Families of rows that turns and mirrors carry onto each other, the same ones carrying the whole set onto itself: the rest of each named row's family, in list order:
7 families of 3 rows:
K839: [ -1.6   0.1  -2.1   0.0   7.7  11.5  -6.4 -10.7  16.0  -6.1 -22.4  14.9
   3.4  20.0  27.6   4.7  -3.8 -17.4 -15.6   6.9   7.0  24.0  16.0 -25.2
 -11.4   7.8  -5.8]
K88: [-15.7   2.1  13.3  23.2 -31.7  -3.5  13.8  -7.0   9.3  12.3   3.9  -4.1
  -3.2  -3.0  -0.3   4.9  -4.3  10.0  18.6 -13.3  11.5  -6.8 -10.1   7.3
 -20.8   1.0  21.5]
K501: [-13.0  -0.7  14.6 -10.7  20.6  -2.4  -6.6  16.2  -9.3  -6.8  38.5  -1.4
   3.2 -18.3  -7.9  -2.5 -25.1   9.3  -5.3  14.7  -3.5 -11.6 -12.4   3.2
  12.8  -9.1  -1.8]
K443: [ -9.5 -15.0   1.7   8.0 -16.2 -16.4  24.5   3.2 -11.0  -0.7 -11.4 -13.8
   7.0   0.2 -17.3  14.4   6.6   3.0  25.4 -17.8   3.6  -2.3 -12.2  20.6
 -11.5   1.5  16.3]
K914: [  3.4   0.0  -5.9   2.5  -1.1  19.5  -9.2  -2.7  15.6  -0.7 -16.3  15.1
   0.3  27.9  17.7  -2.3 -23.6 -19.9 -16.9   2.4  16.0  23.5   5.2 -22.0
  -5.4  18.5   3.2]
K318: [-13.9  -9.9  -4.6 -14.8  14.4  11.0 -21.7  -4.4  -2.8  -9.1 -29.6   6.0
   9.2  25.1  20.1  10.5  -2.1  -9.7 -24.1 -11.6  13.2  23.4  17.5  -2.5
   2.1   9.6   5.8]
K457: [  4.6   2.3  -0.4   1.3  13.0  13.1   0.9  10.1  -2.5  -2.7 -22.7   6.2
   2.3  37.2  28.7  13.0  -2.6 -15.7 -16.3 -13.9  19.1  19.5   7.3 -24.2
  -9.8   7.3   4.9]
K74: [ 16.1   6.2   0.9 -13.3  20.4   4.3  -9.8  24.6 -14.2 -17.5  27.1   1.1
   9.2 -24.8  -6.4   7.8  -7.1  -8.8 -14.7  12.0  -3.5  -2.2 -10.3 -12.5
  16.5  -2.5  15.4]
K230: [ -0.7  -1.2  -7.5 -12.8   9.8   9.4 -10.9  -4.1   7.2  11.5 -26.4  11.4
  -2.0  39.9  24.9   7.8  -1.0 -11.1 -13.7   2.9   6.3  18.7  -6.6 -11.4
  -7.9  15.2  10.7]
K281: [  0.1  -0.1   5.6  -1.9  28.2  -1.3 -11.3  -3.0 -18.9  -4.8  41.6   5.7
  10.3 -13.4  -8.2  -2.8  -9.1  11.3   9.9   6.6   1.2   2.4  -6.3  -8.7
  15.4 -16.9  -1.8]
K857: [-18.5 -11.0  12.1  12.7 -30.3 -14.2  13.3  -1.7  -1.9  -0.8 -15.7  -9.3
   0.2   9.7 -10.7   4.3   0.3   0.4  27.9 -13.9   9.2 -11.8  -5.6  11.2
 -20.1  -9.4   7.2]
K934: [ -8.6   1.4   3.7   5.7 -29.2 -14.0  27.2   4.5  -7.7   6.1  -2.9 -21.7
   9.5  -3.6 -14.4  -0.4   5.1  -8.7   3.8 -31.6   8.7   2.0  -3.6  16.1
  -1.4  -4.6  21.7]
K317: [ -2.8   9.4   5.0 -16.5  19.4  -6.7  -8.8  20.0  -2.2  -5.9  32.5  -0.3
   4.9 -33.2   1.8  -4.9 -21.9  -6.1  -8.1   6.3  -9.3  -6.1   3.1  -8.8
  16.5  -8.4  -4.7]
K661: [  3.3   3.9  12.5 -16.5  11.3  -9.2 -11.4  30.5 -13.6 -15.2  30.5   5.6
   0.8 -22.9  -2.9  -7.9 -26.9 -11.0  -4.1   2.5   9.6   0.0  -8.2  -4.0
  22.6  -2.4  -7.9]
K243: [  1.3  -0.1   8.2 -23.4  35.5   1.8 -12.7  26.5 -16.8  -6.2  26.5   2.7
  -0.7 -14.3  -5.3   2.3 -14.8   4.9 -13.3   2.5  -3.4  -9.1 -12.6   8.0
  13.3   2.8   3.3]
K272: [-12.2  -7.9   8.8  16.9 -29.0 -12.3  20.6   3.1   3.5  -1.2 -12.7 -11.0
   4.4 -12.0  -6.2   6.6   5.0  -2.7  20.3 -30.2   4.2  -1.0   6.7  10.1
 -11.1 -14.1  -3.3]
K23: [ -1.7 -15.1   4.3  22.8 -35.7  -8.2  17.3   4.3 -14.8   1.7 -10.2  -6.4
   2.4  -1.8 -19.1   2.5  -3.0  -5.0  21.4 -19.5   8.6  12.5   4.4  10.6
  -5.2 -11.4   3.8]
K982: [  3.0  -3.9  -1.6 -20.3  29.3   0.0  -5.5  26.2 -11.6  -3.3  18.8 -18.7
   8.3 -27.6   3.0  17.8 -27.4   4.7   1.6  14.3   4.7   3.5   6.1   0.8
  10.5   0.6  11.6]
K864: [  1.8   6.7  16.5  -8.5  16.1  -4.1 -16.0  -9.7   8.3  -6.4 -13.6  26.4
   0.3  30.7  21.9 -11.6  -0.5 -13.7  -8.7  -0.9  27.3   0.8   4.0 -15.4
 -15.6   6.2  -2.1]
K827: [ -0.1  -3.9   2.6 -11.4  14.1  16.5 -18.9 -14.9  12.1  -0.6 -15.8  12.9
  -0.1  37.3  18.9  -1.8  -6.0  -9.0 -12.3  14.6  13.4  15.6  -1.2 -17.9
  -8.7   1.4  -6.7]
K972: [ -4.6 -12.8   0.9   3.7 -27.7 -20.6   9.9  16.7  10.5   6.8 -26.0  -5.7
  16.4  -7.0  -4.2  17.9  -0.3  -3.5   9.3 -17.0   7.2  -5.4  -7.0  24.0
   0.2 -12.1  21.0]

Same family as K457: K74, K934
Same family as K281: K88, K864
Same family as K661: K914, K23
Same family as K443: K230, K243

Families of rows that turns and mirrors carry onto each other, the same ones carrying the whole set onto itself: the rest of each named row's family, in list order:
7 families of 4 rows:
K769: [ 29.0   4.3  21.8 -29.6   8.1  -5.8   6.5 -11.5   3.5  13.2 -14.3  16.8
   7.2 -10.6  15.8  36.4 -11.8  26.3]
K156: [ 25.5 -18.0  -5.5  -0.5  -9.7  -5.5   7.9  -7.9  14.7  29.3  -2.4  -1.5
  16.9 -11.4 -30.5  -7.8 -14.0  -1.1]
K805: [  6.7  12.6  11.0 -28.1  24.2  -7.0  -1.9  22.4   9.2  -3.0 -24.7  26.5
  26.7  16.1 -20.1  -7.0 -25.4   4.6]
K764: [ 25.1 -23.5   0.0  -3.3 -11.1 -16.2   0.6  -0.9  16.5  37.0  -2.0  -6.7
  18.2   0.6 -27.1  -5.8  -9.0  -3.0]
K727: [  8.2  -0.7  15.4 -22.9  16.2  -8.3  -6.8  20.9  12.6 -10.5 -23.0  30.8
  23.7  14.1 -20.9 -13.4 -16.6   0.1]
K116: [ 27.3 -26.8   1.2  -0.7  -4.2  -7.5  -0.1 -12.6  16.1  27.3  -4.9   4.3
  24.7  -3.7 -27.3  -3.4  -2.0  -2.1]
K784: [ -5.6  26.5 -13.8 -12.1   4.6 -29.4 -26.5  10.0  11.2  37.5  -9.0   9.0
   3.8   6.2  12.6   9.5 -32.1  -0.3]
K390: [ -2.2  22.3  -0.2  -8.8   5.2 -24.5 -24.3   7.1  12.0  33.2  -5.1  27.5
   1.0  15.2  13.1  22.7 -37.0   9.7]
K530: [ 27.7   8.1  34.2 -27.9  10.3   2.1   2.1  -4.2  14.4  18.1  -9.8   0.1
   0.7 -19.9   9.4  30.1  -6.2  15.9]
K418: [ 11.2   7.5   8.8 -30.8  20.7 -12.9  -6.4  29.2   4.7   0.3 -24.7  13.3
  19.9  18.2 -16.9 -20.8 -24.5  -3.5]
K945: [ 25.9   9.3  16.4 -27.4   9.0  -4.4   1.1  -3.5  13.5  12.6 -13.0   6.1
   3.0 -16.8  19.8  36.8 -13.5  29.8]
K884: [ 30.6 -13.5  -1.7   1.4  -3.0  -4.3   5.2  -1.4  15.2  38.6  -4.9  -9.8
   7.7  -2.7 -25.5  -0.4  -0.3  -0.3]
K529: [ 16.6 -25.1  -3.8  -5.5  -2.6  -5.1   4.8   3.2  12.3  27.5  -7.8  -4.4
  23.4 -12.3 -33.5  -7.2  -9.6   2.2]
K380: [ 11.4   5.7  10.2 -27.0  18.3  -3.6  -5.9  22.9   7.0  -2.1 -19.1  19.1
  31.2  16.8 -24.9 -17.9 -14.5  -3.9]
K865: [ 35.3   0.4  18.6 -29.8   9.8   4.3   3.9  -8.5  12.9   7.1 -15.3  12.8
   4.3 -19.9  18.5  26.1  -5.8  19.0]
K813: [ -4.0  23.1  -6.2  -2.9   2.1 -28.9 -26.4   5.5   7.6  38.5  -7.9  14.9
  -7.6   9.2   9.1  20.7 -22.8   4.3]
K354: [ 32.8  -1.1  28.9 -34.0   7.3  -4.8  -4.3  -0.7  14.5  14.1 -11.8   5.1
  -1.1 -17.8  13.9  34.8  -6.4  19.7]
K706: [ -3.4  18.3  -7.9 -14.3   5.1 -28.3 -27.9  10.1   9.6  33.1 -12.2  23.3
  -5.4  18.0   6.1   9.0 -34.3   4.8]
K825: [ 27.9  10.9  16.1 -28.3   3.5  -1.9   7.3  -5.6  11.6  17.6 -16.1   1.8
  -4.4 -22.4  11.9  32.3  -3.0  21.6]
K989: [ 25.2 -22.1 -11.6  -5.3 -12.9 -10.5   7.8  -7.5  13.4  23.9  -1.4   8.8
  12.9  -3.9 -32.8  -5.0  -6.0  -1.5]
K851: [  3.2   8.5  15.4 -28.3  29.7 -19.8  -5.2  23.6   7.6  -0.7 -21.8  21.2
  27.6  17.4 -19.5 -12.9 -13.7   2.3]
K315: [ 30.5 -20.6   2.2   1.0  -8.9 -10.9   8.5  -8.6  12.7  34.8  -8.5   0.2
  16.1 -11.8 -24.3   3.9  -1.1  -3.7]
K918: [ 39.2  -1.3  23.1 -30.0  -0.5  -5.4   0.2 -13.0  23.4  15.1 -13.7   5.8
  -2.4 -13.1   6.6  33.0 -10.4  18.1]
K683: [  7.4  19.5 -14.9  -7.4  -4.5 -26.1 -19.4  13.1   2.5  32.3 -12.1  26.7
   0.7  14.0  15.9  26.7 -33.6   7.3]
K48: [  1.7   7.7  15.1 -25.4  33.4 -15.5 -12.0  21.0  12.8   1.8 -26.1  12.5
  26.1  18.1 -11.7 -18.2 -15.6   4.4]
K720: [ -0.3  22.6  -6.9 -13.7   1.0 -15.0 -23.2  13.8   0.5  37.7  -7.7  20.9
  -4.2  15.2  24.4  18.6 -22.4   9.6]
K49: [  9.4  18.2   9.5 -18.2  27.3 -24.2  -7.6  16.3   5.4  -2.8 -20.8  24.8
  26.2  18.9 -18.5 -12.5 -19.9  -6.2]
K92: [  1.9  26.5 -12.3  -3.8  -0.8 -18.1 -23.4   5.0   6.7  36.1 -15.1  21.9
  -0.5  16.8  17.1  17.2 -30.3   4.8]

Same family as K865: K805, K764, K813
Same family as K989: K530, K683, K48
Same family as K727: K769, K784, K884
Same family as K92: K156, K354, K851
Same family as K315: K945, K380, K706
Same family as K825: K116, K390, K418

